128 stands for zero in the data rows.
Every row has a hidden score from 0 to 30. What is each row's score? 15 is about the middle. The score is a weighted sum of the row's numbers plus the product of two more (or one squared), each taken from its middle value.
[110 148 188 108 134 105  88 153 111 129  91 145  90 188  96 140 118 124
 104 145 111 131 118 124 170 110 188 101] ~ 18
[126 132 172 113 121 112 104 134 123 125 112 133 123 134 117 141 120 130
 144 145 115 130 122 124 143 128 126 132] ~ 12
[110 139 144 101 125 134  94 145 120 143  93 152  97 200  92 160 109 162
 131 109 113 108 117 142 153  94 179 107] ~ 17
[140 125 115 139 136 106 148 116 126 122 144 109 140 116 150 113 134 124
 120 145 119 140 132 115 118 147 117 131] ~ 18
[120 124 157 103 136 155 105 180 117 117 117 160 118 111 105 129 136 112
 122 172 114 162 114 137 121 105 116 112] ~ 19
[128 109 110 153 140 160 133 137 120 139 124 151 119 129 124 122 118 108
 109 110 127 135 119 142 125 134 121 135] ~ 13
[134 125 134 123 118 115 120 127 118 133 103 142 111 149 113 142 126 129
 140 145 115 130 110 141 146 132 127 135] ~ 11
[107 128 110 114 144 148 125 145 126 111 140 156 144  96 164 122 100 140
 112 185 133 137 131 119 103 120 121 110] ~ 22
[ 92 180 126 112 156  95 108 117 165  94 174 102 157  97 154 118  87 160
 104 140 172  98 175  91  97 168 132 116] ~ 12
[148 119 140 121 113 115 131 118 111 141 110 137 104 162 114 142 135 120
 133 146 110 132 106 154 131 139 118 145] ~ 10
[ 77 208 126  96 182  86 104 103 202  79 179  89 171  83 137 106  81 134
  98 113 209  86 235  76  87 166 167  91] ~ 14
[156 112 137 125 116 112 141 112 117 132 126 122 122 130 136 125 131 123
 144 139 114 135 109 147 132 139 108 151] ~ 10
[144 120 145 113 110 118 118 119 103 152 110 146 106 159 107 159 140 116
 115 151 111 122 108 149 158 123 120 149] ~ 14
[153 115 101 144 108 116 156 109 105 147 138 118 113 144 127 128 132 123
 161 137 103 147 115 131 136 133 109 142] ~ 14
[143 111 122 150 149 145 155 140 141 112 144 100 143 108 140  90 132  96
 118  96 131 177 129 116 130 125 121 108] ~ 13
[150 114 118 112 120 114 155 100 114 134 120 149 119 140 111 174 145 108
 134 139 116 107 115 143 150 119 110 169] ~ 15
[ 92 166  99 122 151 119 122 124 154 109 158  95 156 108 140 106 106 166
 164  97 203  98 169  96 100 118 136 106] ~ 12
[104 162 141 117 155  97 122 122 175  93 160  90 159 100 150  99 111 124
 144 119 146 125 162  92 105 153 144 102] ~ 12
[150 116 112 132 110 117 139 115 111 137 127 129 117 138 113 145 168 109
 123 153 116 125 111 147 134 139 119 140] ~ 18
[133 121 142 114 113 114 145 108 127 123 133 133 137 117 132 146 139 115
 152 140 114 119 122 128 122 142 115 151] ~ 14
[ 95 172 127 120 167  96 116 119 154  97 138 104 150 102 140 111 100 140
 140 126 196 104 160  95 101 164 138 109] ~ 8
[144 117 111 132 120 113 160 106 117 130 142 122 118 135 140 135 150 115
 121 150 115 124 111 140 128 137 107 157] ~ 14
[118 148 117 134 130 109 126 126 130 118 137 116 140 116 129 125 120 135
 132 145 125 133 134 115 114 159 128 125] ~ 12
[161 110 113  93 116 112 140  94 127 113 127 163 117 130 121 223 152  93
 131 125 125  89 115 151 155 115 119 173] ~ 19
[159 101 106 118  99 182 153 135 107 123 122 151 117 109 122 118 167 100
 160 152 106 178 110 143 122 105  97 129] ~ 16
[155 101 115 152 115 166 143 134 119 131 148 116 135 109 148 102 148  94
 133  99 114 166 117 133 126 126 109 129] ~ 14
[146 102 115 142 108 184 137 133 110 156 110 163 111 145 118 129 134 103
 102 111 106 145 112 156 138 121 114 137] ~ 15
[145 118 125 121 120 111 131 115 112 136 113 146 125 132 125 148 142 119
 141 142 118 122 113 144 130 139 114 148] ~ 12
[169 113 107 128 122 130 137 132 119 136 129  91 114 150 122  94 159 124
 185  92 118 153 117 129 178  89 124 107] ~ 21
[124 137 128 109 131 110 103 123 111 135 101 169  98 165 100 183 134 112
 102 156 126 107 112 150 169 117 141 134] ~ 14
[146 121 115 132 119 112 144 111 124 129 128 122 129 131 121 136 141 121
 130 148 115 130 115 138 135 141 109 151] ~ 13
[109 151 108 112 141 106 110 113 150 107 123 158 124 129 122 186 123 115
 131 138 124 100 137 121 118 148 151 131] ~ 16
[ 95 150 167  98 121 158 108 161 146  98 108 168 125 101 109 131 100 133
 140 156 137 131 142 111 110 107 165  93] ~ 18
[146 115 120 120 112 115 126 113 108 142 138 130 120 133 142 140 144 115
 151 140 132 111 115 140 122 144 104 164] ~ 14
[123 137  96 147 143 105 141 115 127 121 123 118 152 108 149 121 124 129
 129 142 149 116 144 106 108 165 120 130] ~ 16
[126 135 134 127 136 105 140 116 129 116 155 101 151 109 147 108 133 120
 130 135 157 121 142 104 115 149 124 121] ~ 16
[134 131 130 130 129 110 137 119 125 124 109 126 116 144 123 126 138 123
 115 148 148 128 123 123 143 129 129 124] ~ 15
[127 117 150 141 144 147 150 135 131 122 120 122 128 122 114 103 130 102
 124  98 127 169 131 122 135 122 130 110] ~ 13
[158 113 117 136 106 114 168 109 116 125 139 105 127 121 142 109 170 107
 167 127 112 152 115 126 132 134 113 130] ~ 15
[156 110 124 124 104 119 191 100 118 127 131 127 126 126 148 134 144 113
  99 161 110 126 108 144 118 146  99 176] ~ 14
[ 85 188 178  95 193  84 109 107 207  77 169  80 200  78 170  86  86 122
  89 111 202  98 202  77  92 144 160  85] ~ 11
[181 101 125 105 113 141 204 120 108 105 164  89 132  93 144  83 177  88
 189 111 106 232 124 108 145  89 107  94] ~ 19
[141 104 141 133 111 174 123 141 110 149 107 158 101 155 110 125 137  99
 132 102 104 152 108 163 132 123 121 128] ~ 8
[149 101 102 206 111 134 149 109 113 155 125 118 111 123 115 115 154 139
 196  91 111 125 110 145 123 111 104 140] ~ 13
[118 134 164 113 126 107 118 118 133 115 135 122 133 118 147 128 141 115
 143 140 142 112 132 116 113 154 115 139] ~ 15
[144 120 106 134 111 119 132 116 114 141 117 136 118 141 130 136 135 123
 111 158 104 138 112 148 145 133 108 162] ~ 17
[133 129 111 130 127 113 102 136 116 134 104 156 101 166 109 156 118 131
  99 163 122 119 111 152 157 122 136 131] ~ 14
[133 107 131 141 108 184 126 145 117 143 117 154 111 144 109 125 117 110
 105 110 104 159 117 146 144 120 124 126] ~ 15
[131 130 105 140 106 117 151 115 130 120 134 118 137 119 143 123 145 121
 142 141 109 140 124 121 126 142 113 146] ~ 15
[109 145 140 112 164 115 146 123 156 109 142  90 188  98 161  92 114 152
 135  98 158 117 162  98 102 118 136 101] ~ 27
[ 81 208 125 103 224  88  94 118 175  87 142 105 158  92 124 126  82 160
  97 134 165  92 194  85 102 147 163 102] ~ 17
[120 123  88 136 119 160 135 153 129 108 135 138 130 104 127 116 126 118
 160 157 117 173 124 122 116 109 128 105] ~ 14
[123 132 129 129 124 110 154 112 116 126 130 111 152 109 155 112 110 139
 164 131 135 130 132 112 119 147 120 125] ~ 12
[135 126 133 117 114 114  97 137 112 136  99 157  98 177 102 168 134 116
 115 151 114 118 106 158 162 121 136 131] ~ 9
[146 119 117 116 120 114 125 112 104 155 106 159 105 156 105 177 135 116
 113 155 109 117 113 149 164 117 127 146] ~ 20
[136 105  99 163 109 179 140 134 112 146 117 145 123 123 133 115 126 103
 158  97 102 161 114 139 126 129 115 131] ~ 11
[149 121 106 148 106 117 179 108 107 146 137 109 135 120 139 111 142 117
 124 142 116 150 120 125 133 137 123 124] ~ 18
[103 141 128 148 155 145 103 181 144 113 113 125 120 125 107 105 106 114
 110 102 165 136 139 113 127 125 167  96] ~ 13
[139 121 114 129 120 112 137 112 117 130 157 116 126 127 139 136 132 119
 160 134 110 129 124 125 110 159 111 149] ~ 16
[ 93 137 154 123 129 142 107 150 157  98 141 106 195  87 159  93  95 117
 128  94 204 113 168  93  95 159 136 100] ~ 6
[135 138 135 132 119 109 108 147 133 112 103 114 110 141  99 111 119 130
 156 124 130 155 130 113 168 117 167 101] ~ 29
[113 153 161 116 142 108 104 139 135 117 127 115 121 130 116 126 122 129
 136 139 120 132 138 110 129 137 145 115] ~ 15
[140 127 168 121 120 111 109 139 114 133 120 122 118 138 115 130 119 136
 120 146 129 136 120 124 132 139 136 123] ~ 15
[142 123 162 121 121 110 112 138 118 125 106 121  99 165 110 121 130 121
 173 124 113 149 113 130 165 114 129 115] ~ 13
[146 107 191  97 103 150 144 110 107 165 103 140 101 182 120 141 134 140
 107 116 122 106 106 169 141 100 110 147] ~ 17
[120 116 110 161 114 143 112 115 121 159 111 186 117 127 114 177 120 155
 100 111 105 103 123 148 126 114 135 148] ~ 17
[115 131 106 113 119 146 129 115 132 141 140 134 138 135 147 152 116 158
 104 123 143  97 135 136 108 120 121 148] ~ 13
[129 123 139 114 108 145 126 132 125 138 156  97 139 129 139 108 136 144
 194  99 136 119 128 122 108 116 117 121] ~ 19
[140 124  98 149 115 115 139 118 130 122 125 127 132 129 140 128 153 114
 125 148 109 138 115 132 122 147 109 149] ~ 12
[156 124 161 124 123 109 147 119 126 117 136 100 129 127 125 107 145 118
 133 130 128 148 119 119 141 131 121 121] ~ 14
[ 86 180 101 112 207 107 121 118 169 102 139 100 171 100 136 107  85 211
  92 111 187  95 193  88  91 131 137 105] ~ 23
[ 92 138 161 117 152 147  95 156 137 115 130 160 137 113 111 149  95 124
  97 114 140 106 145 115 100 160 158 114] ~ 18
[142 109  93 123 111 145 132 118 110 171 129 123 120 155 143 137 128 147
 174 104 119 107 119 143 123 106 108 156] ~ 22
[ 76 214 152  90 214  82  89 111 232  75 131  89 166  80 148  94  80 124
 123 100 183  87 229  75  90 142 203  81] ~ 21
[125 117 119 106 119 145 155 107 117 156 149 125 126 145 143 142 134 142
 144 108 125 101 121 143 112 114 110 154] ~ 23
[116 128 117 153 152 146 107 183 138 112 109 118 109 132 126  95 108 110
 113  98 126 169 142 110 155 111 168  93] ~ 22
[136 127 112 135 108 119 138 116 130 121 129 127 119 137 125 140 134 125
 118 155 130 124 118 133 132 141 126 137] ~ 20
[111 143 146 115 120 111 125 114 118 129 127 134 139 116 148 134 119 130
 130 141 157 106 138 112 111 162 122 138] ~ 12
[ 97 140 113 185 136 122 114 122 127 137 140 120 146 100 132 115 102 198
 134  99 156 103 152 104 100 133 138 115] ~ 16
[ 95 173 134 115 166  95 128 112 147 101 169 101 171  95 137 120 100 141
 115 135 157 105 160  94  99 169 140 113] ~ 11
[104 156 105 133 179  94 122 117 169  92 150  96 160  99 186  97 105 130
 117 130 154 117 165  89 104 157 145 103] ~ 20
[123 132 127 126 128 109 143 112 136 118 134 121 144 115 151 125 125 129
 109 155 154 112 134 113 115 154 118 137] ~ 16
[149 107 112 118 100 182 118 166 116 114 111 151 110 117 110 117 151 105
 149 154 117 178 111 144 145  95 121 106] ~ 27
[153 116 102 147 117 110 134 120 113 131 112 123 114 138 133 119 160 113
 181 128 114 144 107 141 137 131 112 135] ~ 10
[143 106 104 209 126 125 145 116 115 154 123 115 118 120 151 102 121 166
 147  94 123 128 112 138 128 110 121 120] ~ 14
[139 126 133 120 125 132 157 123 132 132 164  89 166 111 133  97 159 129
 116 105 151 134 133 116 124 106 124 111] ~ 14
[112 134 173 135 132 160 112 173 148 110 110 125 129 117 113 100 106 114
  96 104 147 148 141 111 129 126 157  98] ~ 15
[142  97  97 137 106 182 141 115  98 175 133 166 120 123 139 144 143  94
 120 104 115 114 109 165 119 129 101 176] ~ 15
[ 76 224 122  93 234  83  91 108 213  75 147  88 171  81 142 100  77 138
 100 105 198  85 229  75  86 158 185  85] ~ 17
[132 115 108 119 121 163 129 155 115 121 117 161 128 105 129 120 141 111
 119 177 119 162 115 139 125 106 113 118] ~ 16
[121 131 144  99 134 108 135 100 142 111 154 133 134 117 135 178 146 104
 109 143 127  96 132 126 110 158 121 155] ~ 15
[132 120 184  99 126 154  97 203 109 117  96 156  99 124  94 116 116 115
 103 164 110 187 107 141 174  88 133  96] ~ 12
[127 112 116 190 109 138 127 120 125 147 119 136 121 122 130 124 125 170
 140  99 116 120 118 144 113 123 115 140] ~ 9
[145 123 101 152 111 117 118 130 112 141 134 117 125 133 120 127 144 121
 132 145 111 143 120 131 137 138 123 133] ~ 20
[128 136 112 140 124 112 135 122 134 118 134 114 124 135 129 123 123 136
 126 146 118 142 129 118 129 142 127 126] ~ 15
[132 121 150 111 124 110 119 115 113 139 100 167 111 148 117 160 154 109
 114 150 107 119 109 150 147 124 125 148] ~ 14
[143 109 159  99 115 146 135 113 108 169 117 132 108 173 121 145 163 121
 121 113 108 110 113 162 134 101 109 155] ~ 21
[ 87 182 121 109 170  92 105 115 218  83 153  99 172  89 151 109  93 138
 110 128 188  95 181  86  94 165 137 107] ~ 11
[122 133 121 129 119 112 151 110 125 123 151 120 161 109 136 131 115 136
 118 154 120 126 123 124 118 149 127 131] ~ 12
[144 105 117 146 106 178 106 170 108 147 103 140 104 150 100 114 140  98
 136  97 108 168 110 144 176 105 129 114] ~ 26
[ 98 139 243  90 120  94  72 200 112 102  72 159  75 249  72 141  93 113
  94 120  98 117  97 120 255  82 206  84] ~ 16
[152 108 108 120 108 167 120 168 128 104 131 126 117 108 125 105 155 103
 159 146 116 190 115 135 136  97 117 104] ~ 18
[148 118 117 134 110 115 138 116 113 135 131 121 130 124 129 131 139 120
 145 142 138 123 117 132 128 141 108 151] ~ 12
[107 133 145 139 162 140 127 156 149 110 127 114 130 116 129  96 126 102
 100 103 161 146 141 111 121 130 147 101] ~ 15
[ 78 179 142  93 179 108 103 136 219  74 148  95 205  74 160  85  80 136
 138 116 175 113 205  77  86 118 161  78] ~ 15
[113 150 137 106 126 112  97 127 130 121 102 172 119 137 124 181 113 127
  92 167 121 103 130 130 135 134 153 130] ~ 22
[117 127 151  96 114 145 134 110 119 151 142 132 129 139 141 155 127 143
 128 110 124  97 134 138 116 111 114 157] ~ 16
[155  99 108 155 111 173 136 136 107 148 122 134 119 126 129 111 160  92
 140  97 106 161 114 143 139 119 113 127] ~ 17
[119 129  94 132 130 137 121 130 135 136 133 120 146 127 158 124 123 162
 123 116 136 108 134 129 107 123 118 140] ~ 15
[128 127 116 125 147 131 153 122 118 154 145 104 130 143 137 111 138 146
 113 111 118 132 131 129 120 112 125 123] ~ 26
[156 106 117 115 102 155 158 113 114 161 122 126 131 146 131 132 129 153
 116 115 125 110 110 162 134 104 102 159] ~ 12
[131 108 102 156 110 175 128 142 110 152 127 141 121 130 134 113 147  97
 134 102 118 144 116 142 125 134 114 134] ~ 13
[170 116 121 140 116 110 157 116 119 125 153  97 145 113 128 106 176 107
 105 145 113 167 116 122 132 136 111 128] ~ 18
[143 111 155 102 117 156  92 221 117 109  93 152  94 131  93 114 144 101
 107 156 120 180 108 141 184  85 132  94] ~ 20
[127 123 108 121 124 160 133 158 126 108 150 126 138  99 140 106 111 129
 130 157 119 181 138 114 115 111 119 104] ~ 16
[100 138 139 178 147 116 112 133 153 116 138 106 149  95 152  98 121 161
 128  96 144 116 169  97 105 124 134 107] ~ 19
[115 131 166 102 115 110 126 105 124 118 154 128 153 104 150 153 114 123
 140 137 151  97 131 120 104 167 113 150] ~ 9
[110 119  95 168 137 126 132 103 134 135 150 147 145 105 136 163 110 161
 111 105 136  92 132 133 109 125 117 161] ~ 13
[111 144 171 112 129 105 123 120 123 120 137 115 125 123 133 125 104 142
 181 128 128 119 133 110 111 160 131 121] ~ 17
[117 122 139 112 109 127 127 132 142 137 152 117 134 127 165 125 129 182
 104 114 123 104 137 115 102 123 116 163] ~ 26
[110 143 121 123 151 103 136 109 148 106 148 116 165 102 130 134 126 118
 132 142 161 103 145 103 110 153 125 128] ~ 14
[149 124 155 123 117 114 122 130 113 134 129 114 108 151 132 118 143 117
 108 154 120 143 110 135 133 137 128 125] ~ 15
[160 117 115 142 106 115 147 116 115 129 128 105 121 132 127 112 135 121
 185 125 100 169 112 132 131 142 118 126] ~ 9
[128 133 107 132 121 115 138 113 119 131 138 130 126 130 132 147 125 129
 106 164 129 114 121 133 129 141 111 154] ~ 14
[132 120 131 117 121 111 156 102 112 140 149 123 129 123 147 146 149 111
 124 150 109 119 115 134 124 142 111 153] ~ 16
[129 135 135 125 119 113 123 123 120 130 127 124 129 130 118 137 148 118
 118 155 134 124 124 124 121 148 136 125] ~ 16
[144 117 135 124 108 119 126 116 116 134 133 124 120 139 134 137 126 126
 130 151 113 129 111 141 143 131 113 151] ~ 15
[153 114 116 127 104 121 148 107 114 136 137 125 121 133 127 147 163 107
 114 155 106 129 113 144 115 159 104 162] ~ 16
[ 89 178 133 109 141  96 105 118 166  92 155 100 182  90 155 110  96 138
 142 120 188  98 174  89  89 190 135 106] ~ 5
[116 121 139 101 120 160 102 174 112 117  96 198  97 136  99 141 119 119
 124 169 106 155 113 144 152  92 150  98] ~ 17
[110 123 125 145 137 152 125 143 132 120 144 121 168 101 157 101 120 108
 103 108 148 131 150 107 103 152 130 115] ~ 15
[112 143 194 111 127 106 126 118 137 109 143 107 143 111 144 118 145 113
 135 133 145 115 135 108 116 147 126 122] ~ 12
[122 119 103 121 117 158 143 146 135 101 132 133 140  96 142 107 117 123
 195 142 117 171 126 121 114 109 121 104] ~ 12
[158 114 108 143 109 116 154 113 125 123 122 118 121 132 136 119 177 107
 107 156 114 142 114 132 142 134 108 145] ~ 27
[130 118 101 170 127 168 115 167 130 126 129 122 130 121 114 107 127 103
 114 102 121 165 130 124 144 116 130 113] ~ 18
[134 117 126 117 118 113 123 114  99 153 123 133 125 126 118 150 135 117
 216 124 127 111 113 133 132 134 115 146] ~ 17
[133 121 141 105 128 107  97 127 111 131  91 169  87 208  87 192 129 110
 103 147 104 112 103 156 197 104 157 121] ~ 15
[152 120 119 125 131 129 153 127 121 137 156  88 178 108 159  91 146 134
 134  98 138 138 125 121 125 106 120 112] ~ 16
[129 108 106 158 133 148 142 134 129 117 159 103 141 107 166  92 140  95
 179  89 121 160 126 117 118 130 115 115] ~ 15
[139 104 122 149 113 161 142 135 124 119 141 108 133 109 129  96 151  92
 200  89 148 147 117 128 128 123 110 119] ~ 8
[ 73 183 116  86 201 108  87 123 250  74 136 135 195  74 133 127  75 139
  95 148 196  84 212  79  82 125 151  87] ~ 18
[108 147 112 127 155 103 111 124 126 122 128 131 145 112 137 138 114 132
 119 146 163 104 144 109 108 162 129 133] ~ 15
[ 92 146 140 135 166 142 102 165 144 112 125 135 122 120 114 119  90 134
 115 104 172 113 145 107 106 144 155 104] ~ 20
[163 106  96 129 114 160 167 139 112 115 133 125 120 105 137 103 178  97
 114 162 109 203 116 130 131 101 108 109] ~ 21
[142 126 106 144 136 106 161 111 123 118 180  95 123 126 138 109 152 113
 122 139 111 155 126 117 121 145 114 129] ~ 17
[132 131 112 128 127 114 129 117 129 124 134 133 121 138 127 144 137 123
 102 166 115 120 123 130 115 158 115 152] ~ 17
[137 100 125 137 117 172 127 137 117 139 132 147 113 135 132 125 142  96
 134 102 128 128 111 150 117 137 112 141] ~ 13
[153 112 118 123 103 120 127 114 103 157 112 146 108 151 121 152 167 105
 127 150 110 122 110 146 142 134 109 156] ~ 18
[154 115 115 138 116 115 131 120 105 151 134 120 118 138 134 128 145 118
 129 145 112 139 112 139 133 136 114 137] ~ 15
[119 115 110 200 119 135 120 124 130 146 140 124 129 115 128 121 135 158
 123 102 126 114 122 138 116 121 126 124] ~ 11
[136 124 121 119 111 119 104 130 118 131 107 151 103 159 101 171 141 114
 151 134 118 119 113 145 153 125 132 136] ~ 12
[137 114  95 127 126 141 122 129 116 167 132 125 125 146 133 139 140 143
 106 122 107 121 116 163 124 110 111 158] ~ 12
[141 116 160  98 116 114 134 102 110 138 108 164 103 154 121 188 155 101
 101 151 107 104 107 163 152 120 116 159] ~ 11
